In the rows, 128 means zero.
R: several groups of rows, each row roughly a mix of its group's hidden directions:
R (109 x 10):
[[145 124 108 108 168 209 101 132 142 116]
 [110 131 143  84  74  85 101  83 109 128]
 [107 162 147 183 106 134  91 137 126 187]
 [127 145  91 122 145 137 143  38 135 123]
 [ 84 187 132 123  84  97 102 130 101 102]
 [114  82 158 122  87 156 121 164 185 122]
 [131  90  91 171 180 131  87 149 126 158]
 [134 193 140 146  88  71 129 106 109 123]
 [151 148 209 135 129 119 137  87 133  96]
 [124 123 183 154 125  94 152 145 194 147]
 [147 185 131 159  76  88 142 104 104 114]
 [ 91  86 132 160 157 124 136 115 139 199]
 [168 158  84 123 108 150  80 143  95 167]
 [181 155  93 148 136 126  75 176 126 138]
 [174 157 151 145 189 123 164 160 106 120]
 [ 79 177 125 116  87 119  90 142 145  86]
 [ 81 115 138 175 130 157 134  88 182 145]
 [139 117 113 140 172  88  61 161 153 125]
 [113 137 148 150  74 141  76 123  70 130]
 [122 141 113  92 140 138 124  61 176  88]
 [148  75 143 113  64 103 142 156 161 134]
 [142 146 172 122  79 106 151 150 191 123]
 [128 132  55 113 106 143 127 113  66 136]
 [137  58 119 149 128 163  93  84 122 105]
 [149  88 172  77 160 175 110 139 141 118]
 [131 116 113 158 196 108 136 186 112 151]
 [167 154 138 132 211 143 109 131 141 105]
 [113  96  86  95 120 173  86 169 156 130]
 [137 136 109 122 149  89 103 163 200  99]
 [189 124 134 191 121  93 120 151 103 143]
 [140 102  99 100 177 188 139 143 101  98]
 [ 99  95 133  87  66 165 139 106 154 144]
 [111 109 110 116 221 121 133 104 134 121]
 [ 90 135 170 174  80 102 130 129 173 139]
 [188 164 144 159  78 101 133 104 116 144]
 [186 151 126  87 113 165  86 149 157 110]
 [ 77 164 166 140 124  67 126 146 112 103]
 [109 208 137 116 148 108 158 123  96 101]
 [127 134 112 169 181 165 154 116  78 158]
 [153 160 152 123 106  89 135 110 188  82]
 [127  65 120 103 134 148 159 159 185 140]
 [121 194 151 145 136  74 118  98 153 105]
 [161 157 145 126  87 100 156 159 176  87]
 [111 162 158 200 136  92 123 135 137 165]
 [132  93 131  71 159 121 141  65 122 155]
 [100  99  91  95 141 182 102  90 118 159]
 [135 170 156 117 133 115 119 191 180 155]
 [107 122 125 132 185 134  97 185 161 164]
 [121  95 127  69 111  88  88 104 171 124]
 [127 180 133  64 115 170 101 141 107 147]
 [ 89  91 105 120 149 166 102 123 120 194]
 [ 89 167 135 118  58 138 128 144 147  88]
 [ 82  87 104 129 184 153 113 113  99 161]
 [170 125 151 149  67 153 133 183 144 125]
 [106 156 101 193  96 132 135 115  77 149]
 [ 80 134  81 141 119 132  77 134 180 113]
 [ 75 170  87 166 100 140 164 112 110 133]
 [145 209 130 100 117 111 149 131  84 121]
 [113  87 137  89 142 154 125 126 194  87]
 [ 67 161 116  77  99 114 147  99 143 109]
 [121 124 105  84 126  85 153  60 132 100]
 [160 116 139 157 146 132 196 143  82 160]
 [165 158 184 153 126 126 105 104 127 185]
 [170  81 159 103 113 115 190 145 128 147]
 [101 187 142 135 102 150 118 172 139  77]
 [162 114 144 123  49 143 131 144 173 121]
 [113  94 105 110 109 103 101  56 119 163]
 [ 95 193 165 128 125 106  83 153 126 103]
 [159 165 136 123  97 123 105 183 174 165]
 [115 134  99 155 191 125 157  96  77 140]
 [136 171 160 166  68  93 116 153 121 150]
 [ 99 157 108  82 159  94 117  78 100 102]
 [159 119 111 184 111 192 150 125 124 163]
 [136  70 121 163 128 129 121 132  79 185]
 [135 160 139 160 145  92 160  86  73 157]
 [151  95 151 171 157  86 149 173 149 159]
 [140 119 179 127  77 134 126 129 191 158]
 [ 86 167 111 110  96 140 102  62 131 110]
 [149 110 114 162 174 124 179 128  88 173]
 [105  89 147  77 118 147 105 152 181  95]
 [184 116 115 159  54 121 118 115 144 134]
 [122 126 146 139  71  97 104 167 101 183]
 [ 87 174 123  92  90 107 101 104 154  89]
 [161 138 133 137  59 128 141  73 101 151]
 [136 123  76 151 172 137  96 122  70 153]
 [160  48 135 133 147 124 129 158 127 169]
 [116 153 137 100 153 130 107 178 183  80]
 [ 81  89 139  93 182 143 100 154 151 114]
 [ 99 118 168 148 171  94 153 160 182 130]
 [ 94 126  88  88 158 165 119 113  70 114]
 [137 182 124 182 147 144 165 124  78 129]
 [139  94  58 156 147 133 108 114  79 112]
 [185 150 129 120 151  94 164 152 109  75]
 [ 93 126 136 104  88  69 128  76 157 128]
 [185 162 157 117 161 119 103 131 164  83]
 [163 147 149 121  66 108 152 164 120  80]
 [ 59  80 113 106 138 149 128 129  84 145]
 [ 88  99  81 127 179 137 134 112  77 114]
 [144 106 119 101  91 151 120 120 138  46]
 [155 138 106 148 207 126 162 100 123 108]
 [124 138 126 138 186 153 134 178  72 106]
 [ 92 122 130 108 181 188 139 171 141 117]
 [ 83 147 137  72 111 103  80  99 152 113]
 [100 178 157 167  88  87 108 134 110 156]
 [144 187  94  85  90 143 119 150  98 151]
 [100 181 118  80 153 106 133 106 164  90]
 [112 102  80 173 187  96 139 141 105 123]
 [ 83 151 141 150 176  81 157 115 109  92]
 [114 107  86 132 172 138  91 191 152 137]]
which group is each row in? (one row of each group first):
[165  64 125 135 185 144 134 132 129 166] : (73)
[120 119  60 137 174 139  97 154  90 146] : (34)
[ 91  82 126  81 131 117 155 102 156  78] : (9)

[125  87 117 156  89 168 145  89  95 170] : (73)
[170 142 103 182 170  97  98 162 121 136] : (34)
[136 144  89  63 108 130 109  77  97 125] : (9)
[ 59 116  80 125 106 147 146  90 130 154] : (73)
[100 183 127 164 163  95 134 108  77 129] : (9)
[156 148 130 100 177  62 102 114 158 133] : (9)
[ 87 182 130  95 153 158 150  86 103 110] : (73)
[103 109  80 118 178 132  97 100 180 136] : (73)
[139  60 124 110 143 150 114 137 185 162] : (9)
